In the data rows, 128 means zero.
Here are some points:
[126 157 166 181  73 154 127 124  64 131 148 120]
[137 160 195 179  89 183 114 113  53 124 142 125]
[139 165 199 159  82 158 123 154 100 147 175 139]
[ 73 122  83 100 142 143 184  62 141 119  43  98]
[109 118  81  87 146 105 106 131 150 112 131 150]
[129  95  46  92 197  82  87 171 224 152 142 126]
[159  83 104 103 151 128  78 124 137 106 147 163]
[ 71 162 152 140  96 134 161  89  87 158 104 107]
[ 67 156 140 129  93 129 186  86  84 137  91 100]
[147 116 122 134 142 125 122 130 126 136 136 119]
[124 161 202 160  87 177 103 132 107 121 130 144]
[143 118  46  74 147 138  97 121 129 120 126  83]
[101 141 104 101 152 115 146 112 163 131  97 117]
[138 157 161 143 116 164 119  96  76 101  84  92]
[175 131 123 128 133 141 105 168 148 115 196 150]
[ 99 138 126 117  88 170 129  66 116 107  79  85]
[126 131 167 143 111 162 116 144 127 151 151 146]
[137 167 200 161  94 156 143 152 105 144 144 120]
[ 92 165 168 168 122 150 160 113 101 162 110 123]
[174 115 204 194  94 140 113 168  81 125 193 153]
Here are 36 more points, each followed by its number:
[134 154 201 162  73 124 138 140  91 161 194 145] 0
[ 72 129 103 101 141 116 182  81 126 100 100 134] 1
[116 167 204 160  81 180 157 145  95 140 181 125] 2
[161 101 143 153 154 102 110 184 141 146 167 150] 3
[126 170 174 187 103 155  99 166 129 145 175 123] 4
[ 98 114 107 141 176  82 127 121 147 133  80 136] 5
[ 87 186 192 154  98 174 184 110  69 172 121 110] 6
[184 108 119 102 139 120  93 142 162 104 134 118] 7
[162  79  91  94 129 115  90 106 152 107 108 122] 8
[ 90  96  95  83 161 119 161  84 156  92  89 120] 9
[142 137 172 170 142 109 134 168  97 124 202 153] 10
[148 107 106 137 142 120 110 147 129 136 140 131] 11
[110 167 149 155 107 167 171 101 102 115  88  80] 12
[112 115  98  93 117  94 143 113 148 146 124 128] 13
[126 102 118 115 134 103 127 140 155 127 116 118] 14
[ 86 169 184 162  86 172 133 104  79 136 139 159] 15
[142 108 120 104 119 136  89 151 137 128 143 131] 16
[163 133 134 121 170 105 106 169 159 130 227 202] 17
[180 109 132 147 142 115 106 187 147 105 180 177] 18
[119 130 101  97 102 156 128  49 100 106  67  92] 19
[173 154 137 120 127 171  71 170 121 146 223 147] 20
[ 76 149 140 132  79 153 171  90 103 119  88 100] 21
[148 127 144 151 138 147  93 196 156 151 183 142] 22
[151 111  72 106 176 101  89 179 218 144 176 127] 23
[153 158 212 181 103 130 133 173  91 123 175 173] 24
[106 167 198 157  95 140 142 115 125 160 151 131] 25
[144 102 119 130 174 100  90 148 183 147 140 167] 26
[ 96 144 125 125 121 146 161  73 111 101  38  78] 27
[129  96  85 108 147 100 100 147 183 148 157 182] 28
[148 186 157 125  70 179 105 135  65 151 185 110] 29
[114  86  35  92 113 127 117  82 141 121  47 121] 30
[108 123 122 173 130 145 149 110  91 121  89 105] 31
[ 89 153 102 110 117 147 168  89 117 127  59  88] 32
[ 74 114  92 138 151 106 155 110 158 123  74 131] 33
[183  91 112 119 149 115 111 134 134 102 179 146] 34
[165  86  76 110 185  90  52 203 224 138 190 158] 35
Which of these numbered points is nearest to each point below, ignoring the 2 directions in which the first points spread most? Its number follows each.
[ 92 108  63  55 148 104 158 102 184 122  91  80] > 21
[127 132 130 144 137  92 167 132 110 130 152 135] > 10
[ 79 129 129 150 128 122 175  96 118 143  67 102] > 3
[118  74  94  90 140  92 144 103 172 117  55 129] > 14
[ 97 157 133 167 144 143 167 130 142 142 121 107] > 23
[128 166 199 167 115 144 136 159  80 166 188 139] > 6
[135 124 125  94 171  89 117 159 164 149 162 144] > 25
[128 181 186 155  93 159 125 142  95 132 130 109] > 32
[154 138 132 135  91 154 156 118 104 114 142  98] > 12
[117 133 145 141 106 150 106 134 104 116 169 173] > 15
[ 96 145 156 122 122 144 156 118 134 129 131 115] > 2
[ 99 104 131 128 164 128 154 121 135 139  98 116] > 3
[103 159 141 123 134 101 159 104 106 154 124 111] > 0
[126 100  90 100 128  93 114 124 158 153 156 135] > 13
[114 139 114 121 145 130 186  88 128 112  50 116] > 18
[184  91 122 121 155 118  56 156 159 127 193 153] > 16
[158 106  75  82 148 109 108 130 162 105 110 108] > 7
[101 176 142 119  90 168 168 110 126 126 140 139] > 2
[142 110  71 101 184  96 150 116 167  95  84 139] > 18
